In the rows, 128 means zero.
Each path is a new rotation, seen through one point. The rows after it are directions, each followed by how far the rotation turns it, in deg/step (0 if it stays put).
Each turn is a multiple of 5 degrees from 10 to 175, or 0.
Each row of a path follows its step; steps can be skipped.

step 0: [133 127 132 125 127 117 119 133 123 134 119 131 138 136 132 125 126 124
 131 140 137 131 118 130 127 125 121 130 134 130 126 121 115 125 120 129
 120 138 135 126 128 121 136 133 125]
step 1: [127 136 140 140 136 136 135 123 120 128 119 130 125 135 125 120 123 126
 129 133 134 123 122 122 126 133 130 124 128 140 135 120 121 129 119 127
 129 133 123 132 123 141 131 131 121]
step 2: [119 121 135 125 132 128 135 116 114 130 122 125 132 128 121 120 126 123
 135 137 128 118 134 135 134 122 136 132 127 133 123 133 130 132 130 123
 121 132 124 129 145 130 125 123 126]
step 3: [130 131 130 124 130 127 119 118 124 126 129 125 128 132 140 136 125 129
 120 132 131 119 127 147 122 124 135 139 128 123 132 128 123 133 125 126
 115 137 126 129 125 123 138 124 121]
step 4: [130 128 129 128 118 132 124 121 131 138 128 126 124 137 126 123 122 137
 124 129 127 128 124 115 126 123 131 135 131 133 135 121 136 126 123 125
 122 140 120 138 121 133 128 119 117]
step 5: [130 127 134 125 120 118 133 125 127 133 129 127 124 133 113 130 137 121
 133 140 138 130 124 131 131 119 130 126 121 139 132 128 129 126 132 118
 129 137 118 124 128 118 126 123 128]
step 6: [125 130 126 121 133 129 124 123 124 132 125 130 131 133 128 139 120 121
 123 128 139 128 139 137 141 128 121 126 120 127 137 119 124 125 125 122
 131 138 118 125 128 131 142 136 125]
step 7: [134 121 136 119 130 132 126 122 136 137 116 130 125 135 132 126 131 137
 137 128 125 127 124 130 135 125 124 130 125 132 133 117 123 130 126 136
 121 128 118 136 138 142 132 123 130]
step 8: [132 128 140 131 120 126 120 124 128 137 130 113 127 130 122 130 131 134
 134 137 132 123 118 141 133 134 141 131 128 131 132 134 128 122 124 129
 129 126 124 115 130 134 127 131 129]
step 9: [117 129 129 127 119 130 123 124 124 129 122 120 128 146 119 136 126 132
 117 134 128 128 140 131 133 134 126 123 134 126 133 125 125 134 136 130
 118 133 132 121 124 132 129 131 120]
Speeds:
[129 129 127 129 127 128 126 126 127 131 129 128 125 129 127 129 131 128
 126 129 124 127 128 128 128 130 128 132 126 125 130 130 130 127 126 127
 125 124 133 126 128 129 128 124 126] => 70
[130 127 127 129 128 128 125 127 127 129 129 129 129 130 130 128 128 132
 131 126 131 129 125 125 123 128 128 130 128 129 128 129 126 123 128 132
 130 128 128 127 128 129 129 126 127] => 100

step 0: [129 121 129 117 126 126 118 124 128 107 135 123 116 133 122 130 122 132
 134 136 135 124 140 124 127 131 130 131 112 137 128 135 125 120 129 129
 139 133 121 123 118 135 126 141 135]
step 1: [137 126 137 120 122 129 120 114 117 133 119 116 119 134 131 121 129 127
 131 138 133 114 123 128 124 129 120 120 147 136 139 130 134 128 129 128
 136 125 118 127 128 122 129 138 131]
step 2: [138 131 118 124 128 127 134 124 126 117 125 121 129 118 127 128 127 112
 130 126 132 115 122 131 126 131 137 134 137 117 139 134 122 126 121 144
 130 116 140 134 131 131 131 136 134]
step 3: [120 125 127 131 122 135 121 124 121 120 128 119 122 123 125 133 127 137
 120 129 105 127 135 133 131 132 129 132 138 120 130 130 132 125 115 131
 139 122 145 128 130 131 123 126 113]
step 4: [112 128 138 128 118 127 129 127 127 126 128 141 118 127 128 130 118 135
 127 125 133 117 120 138 129 137 132 125 132 114 116 138 128 130 124 120
 124 118 131 112 117 137 128 138 129]
step 5: [124 127 125 121 132 135 123 124 122 128 122 126 123 121 128 137 117 128
 126 133 134 134 121 118 146 150 124 119 131 134 116 138 127 122 136 135
 130 126 124 132 110 125 123 124 128]
step 6: [131 136 123 131 125 129 125 138 114 141 124 125 116 121 125 125 114 129
 117 126 138 133 114 128 126 128 119 132 122 119 137 121 140 132 128 137
 135 125 125 137 122 119 125 136 130]
step 7: [122 133 131 131 123 124 123 145 123 119 129 124 142 121 118 128 126 130
 128 141 134 129 120 129 115 134 134 129 137 118 129 124 119 129 117 137
 137 140 130 137 124 132 124 116 136]
step 8: [128 121 125 131 136 133 121 139 125 129 126 127 125 138 121 129 129 132
 129 133 127 133 120 133 112 133 140 133 139 132 108 126 141 130 128 117
 138 117 141 130 133 125 136 123 130]
step 9: [122 132 140 124 128 119 127 136 136 143 133 131 134 124 128 116 125 121
 136 129 129 126 139 130 137 144 140 139 125 131 121 139 140 133 126 124
 129 122 134 129 123 117 128 127 138]
Speeds:
[126 127 128 129 128 125 126 126 129 125 129 125 129 124 128 126 131 127
 128 132 130 131 129 128 132 129 131 128 126 127 129 129 128 127 129 130
 129 127 126 127 127 131 131 123 128] => 155
